In the rows, 128 means zero.
Each path is a new rotation, seen through one point. The rows after it are directions, each followed by how far the rotation turns it, in degrees per step (0 if it stays put).
Each turn is a multiple of 5 degrees from 10 to 175, or 0.
Each row of a path follows its step; steps can be skipped.
Rotation 1:
step 0: [127 118 135 132 121 121 123 132 138 126 127 135 121 128 144 133 141 135
 122 129 120 132 138 129 119 127 133 122 129 133 121 115 132 132]
step 1: [128 121 117 132 121 123 128 134 116 125 138 131 125 127 127 138 130 130
 136 134 133 140 130 130 117 136 118 116 131 128 131 142 121 131]
step 2: [123 124 118 126 129 131 133 116 131 138 134 131 122 123 131 131 124 113
 126 124 131 130 129 112 119 117 143 121 128 127 120 130 127 130]
step 3: [124 122 134 130 119 131 128 140 119 129 127 139 113 131 128 130 138 125
 122 118 122 132 112 137 126 128 140 131 128 132 127 132 132 123]
step 4: [130 129 120 131 131 134 127 133 135 125 133 116 123 138 136 134 119 129
 129 126 144 140 118 132 132 133 132 130 119 134 128 133 118 140]
step 5: [127 126 132 118 126 139 132 129 134 119 128 119 115 120 119 139 121 120
 132 126 126 127 122 116 136 121 124 126 130 124 125 128 143 127]
step 6: [128 136 137 116 129 121 130 136 123 135 125 122 123 138 132 119 134 125
 127 134 121 131 112 128 126 134 121 135 122 124 114 119 128 134]
step 7: [135 132 126 122 137 135 124 128 127 132 138 125 125 127 124 137 134 136
 126 122 140 136 143 136 133 136 120 140 123 126 124 126 138 136]
step 8: [121 134 108 130 123 129 120 135 123 128 120 123 125 125 124 128 132 123
 134 134 132 119 132 122 133 118 117 127 130 127 122 113 135 126]
step 9: [120 131 134 121 119 112 127 129 129 120 122 130 137 132 129 135 143 135
 118 125 134 128 133 120 123 132 135 132 124 122 114 125 127 123]
step 10: [128 128 121 139 125 124 130 138 130 133 127 123 132 123 128 129 138 126
 117 123 127 142 140 133 123 123 115 129 139 126 130 142 127 137]
[129 129 129 124 130 127 123 129 128 126 128 126 128 124 128 123 125 129
 127 131 129 127 127 130 129 131 127 129 128 130 125 127 134 129] -> 40
Rotation 2:
step 0: [117 138 126 133 138 130 125 126 125 125 123 138 120 130 134 124 142 132
 124 128 155 123 123 134 127 135 124 131 126 121 121 127 125 129]
step 1: [128 112 122 122 132 126 133 117 137 118 132 123 125 129 131 116 131 121
 132 129 139 117 130 125 133 128 138 133 113 128 138 137 135 128]
step 2: [140 127 127 131 129 123 124 131 127 136 125 134 134 134 133 129 127 136
 136 137 134 129 138 124 118 112 134 125 114 126 119 145 121 128]
step 3: [126 129 135 135 134 130 130 134 124 127 125 137 133 136 134 125 126 123
 128 126 137 139 126 129 123 144 134 135 124 110 142 131 113 131]
step 4: [144 120 117 127 132 131 130 115 127 137 127 129 129 126 130 120 119 114
 128 114 116 127 133 123 124 129 137 136 121 123 133 125 131 120]
step 5: [134 125 132 137 138 135 135 128 113 142 117 128 131 124 129 137 112 126
 136 135 131 134 129 127 123 116 129 119 135 130 123 126 127 136]
step 6: [129 129 133 129 132 133 132 142 116 120 128 122 144 131 132 137 117 127
 128 121 120 117 120 132 130 144 127 135 131 126 140 121 131 135]
step 7: [131 140 123 122 130 125 116 119 124 143 125 121 131 128 125 117 126 129
 135 118 113 122 123 132 124 133 129 127 127 142 121 118 136 131]
step 8: [116 126 136 132 130 119 135 119 126 130 129 123 123 137 134 132 116 134
 131 134 131 136 129 132 139 133 126 117 140 137 119 123 130 143]
step 9: [125 128 130 121 114 122 123 133 125 116 131 123 133 138 139 138 132 137
 124 112 128 121 134 131 136 131 128 123 129 122 128 122 145 123]
step 10: [120 139 132 130 121 126 119 134 135 134 124 124 119 129 119 114 136 131
 139 114 136 139 124 126 130 121 127 118 124 140 129 129 134 123]
[126 131 126 125 131 132 128 130 132 126 127 127 130 130 130 123 129 125
 132 127 127 128 126 126 130 127 128 128 128 125 126 123 127 126] -> 115
[126 125 129 128 126 127 129 130 128 131 129 130 129 127 129 125 126 129
 128 130 130 132 131 126 125 127 126 128 123 125 132 129 128 122] -> 40
[131 130 130 128 129 131 129 127 127 124 125 131 126 127 124 130 124 129
 128 126 125 132 127 126 128 124 128 133 128 127 130 127 127 127] -> 45
Rotation 3:
step 0: [130 121 136 129 131 117 130 124 116 129 124 136 123 129 127 143 131 135
 142 119 128 124 116 125 123 132 119 140 136 132 129 128 133 126]
step 1: [133 117 135 128 141 118 128 123 142 119 126 123 124 128 132 130 132 144
 131 135 126 122 119 129 123 134 121 132 126 126 135 130 132 117]
step 2: [131 119 134 120 134 121 120 136 126 120 128 113 133 116 119 125 122 135
 133 145 129 124 125 124 118 126 127 132 128 123 125 122 132 135]
step 3: [129 113 136 128 128 120 126 128 122 141 123 131 128 123 111 134 135 123
 132 128 124 128 125 129 115 127 124 137 134 127 124 121 138 136]
step 4: [126 111 131 130 127 117 129 123 140 128 125 132 117 132 126 133 127 127
 139 133 129 135 123 133 130 139 124 131 128 123 132 133 146 123]
step 5: [130 125 136 123 122 116 118 124 124 110 132 118 124 129 130 134 128 130
 145 141 129 126 122 125 122 128 124 123 123 125 124 134 133 130]
step 6: [127 116 136 127 132 126 128 129 117 124 124 123 124 126 121 142 136 133
 130 129 131 121 123 130 113 120 112 135 122 132 123 127 125 134]
step 7: [133 113 128 129 136 129 133 133 140 127 119 124 116 124 120 139 133 131
 130 131 133 125 123 132 120 121 130 137 132 123 134 125 140 119]
step 8: [137 117 128 131 130 120 122 128 130 118 130 127 130 118 127 135 122 125
 145 134 127 125 119 121 128 132 141 132 126 117 125 121 138 131]
step 9: [125 116 137 134 131 122 118 121 125 120 130 136 136 131 122 134 136 128
 137 131 128 126 126 124 113 138 119 127 126 127 119 118 131 134]
step 10: [115 116 141 133 134 127 124 133 138 123 127 125 121 128 123 136 134 125
 130 141 135 135 130 134 123 128 115 134 135 132 131 128 136 122]
[127 128 123 128 126 128 130 126 129 131 130 125 130 127 126 131 126 129
 128 129 127 124 131 133 130 124 127 129 131 127 129 124 130 130] -> 85
[129 130 128 127 131 128 129 131 130 127 130 131 132 124 127 129 125 129
 125 125 128 124 125 129 124 128 130 128 127 124 129 127 128 126] -> 60
[129 128 129 126 129 130 128 131 125 126 128 128 130 132 125 126 127 126
 131 124 129 129 131 131 123 128 125 130 130 130 125 126 126 131] -> 110
